[[ 5.56 -3.75  2.52  1.28 -6.81]
 [-2.05 -0.49 -1.11  3.03 -1.43]
 [-0.34  7.02 -0.66 -4.01  1.72]]
=>
[[-0.49 -1.11]
 [ 7.02 -0.66]]

[[-0.82  3.04  0.39  0.34]
 [ 0.25  4.17  0.19  2.99]
 [-6.87 -0.47  0.66  4.15]]
=>
[[ 4.17  0.19]
 [-0.47  0.66]]

[[ 1.06 -0.88 -6.44 -3.81]
 [ 3.73  1.34  6.63  2.41]
 [-1.84 -0.82  2.13  5.32]]
=>
[[ 1.34  6.63]
 [-0.82  2.13]]

[[ 2.02 -0.32  2.55  0.74 -1.23]
 [ 0.12 -4.18  0.53 -3.44 -3.18]
 [-3.61  2.13  2.81  2.35  0.57]
 [ 3.36  0.33 -2.53 -0.37  5.20]
 [ 5.72  2.61  6.29  4.53  1.18]]
=>
[[-4.18  0.53]
 [ 2.13  2.81]]

[[ 1.72  4.46  0.74]
 [ 3.56  7.01 -2.17]
 [ 3.71  6.76 -1.93]
 [-1.16 -3.61 -3.30]
 [-3.30 -4.73 -5.18]]
=>
[[ 7.01 -2.17]
 [ 6.76 -1.93]]

[[-1.90 -1.38 -0.73  2.44]
 [ 1.03 -6.09  1.09  1.86]
 [ 0.23 -2.16 -3.87 -0.78]]
=>
[[-6.09  1.09]
 [-2.16 -3.87]]

[[-0.03 -1.03 -5.97  0.19]
 [-1.75 -0.67  1.89  0.27]
 [ 0.96  0.27 -0.51  0.64]]
=>
[[-0.67  1.89]
 [ 0.27 -0.51]]
---
[[-5.67 -3.31  3.68]
 [-0.87  3.08 -2.67]]
=>
[[-5.67 -3.31]
 [-0.87  3.08]]

[[-4.79 -4.76  0.24 -4.05]
 [-5.26 -3.57  0.83 -6.32]]
=>
[[-4.79 -4.76]
 [-5.26 -3.57]]

[[-6.23 -3.30  0.43 -0.17 -1.20]
 [ 3.06  4.42 -1.48  2.28  1.53]
 [-6.30 -1.64  3.32  2.87  0.87]
 [ 1.79  0.13 -7.49 -4.34 -2.57]]
=>
[[-6.23 -3.30]
 [ 3.06  4.42]]

[[ 0.11  6.31  0.26  3.06  3.39]
 [ 1.62 -0.42  1.35 -4.41 -4.10]]
=>
[[ 0.11  6.31]
 [ 1.62 -0.42]]

[[ 3.50 -0.04  4.37 -2.66]
 [-2.16  5.49 -2.34 -3.41]
 [ 4.28  0.33  4.96 -3.14]
 [-0.95  2.67 -1.78 -0.93]]
=>
[[ 3.50 -0.04]
 [-2.16  5.49]]

[[ 1.01 -1.27]
 [ 6.48  1.03]
 [ 4.77 -0.62]
 [-1.72 -0.80]
 [-1.83  0.53]]
=>
[[ 1.01 -1.27]
 [ 6.48  1.03]]

[[ 2.19 -5.41  2.33  2.11]
 [ 1.48 -5.70  3.45  1.79]
 [ 1.27  2.64  2.51  1.74]
 [ 3.19  1.47  0.01  1.52]]
=>
[[ 2.19 -5.41]
 [ 1.48 -5.70]]

[[ 1.44 -4.85 -2.23 -0.27 -4.85]
 [ 3.74  2.90 -0.44  6.31  2.90]]
=>
[[ 1.44 -4.85]
 [ 3.74  2.90]]

[[ 2.11 -0.88 -2.65 -1.48  1.48]
 [ 2.03 -3.47 -3.95  1.13  2.58]
 [ 0.83 -0.37  0.12  1.30  2.02]
 [ 6.89 -2.75 -2.12  1.75 -1.01]
 [ 1.65 -2.70 -5.32  2.11 -0.81]]
=>
[[ 2.11 -0.88]
 [ 2.03 -3.47]]
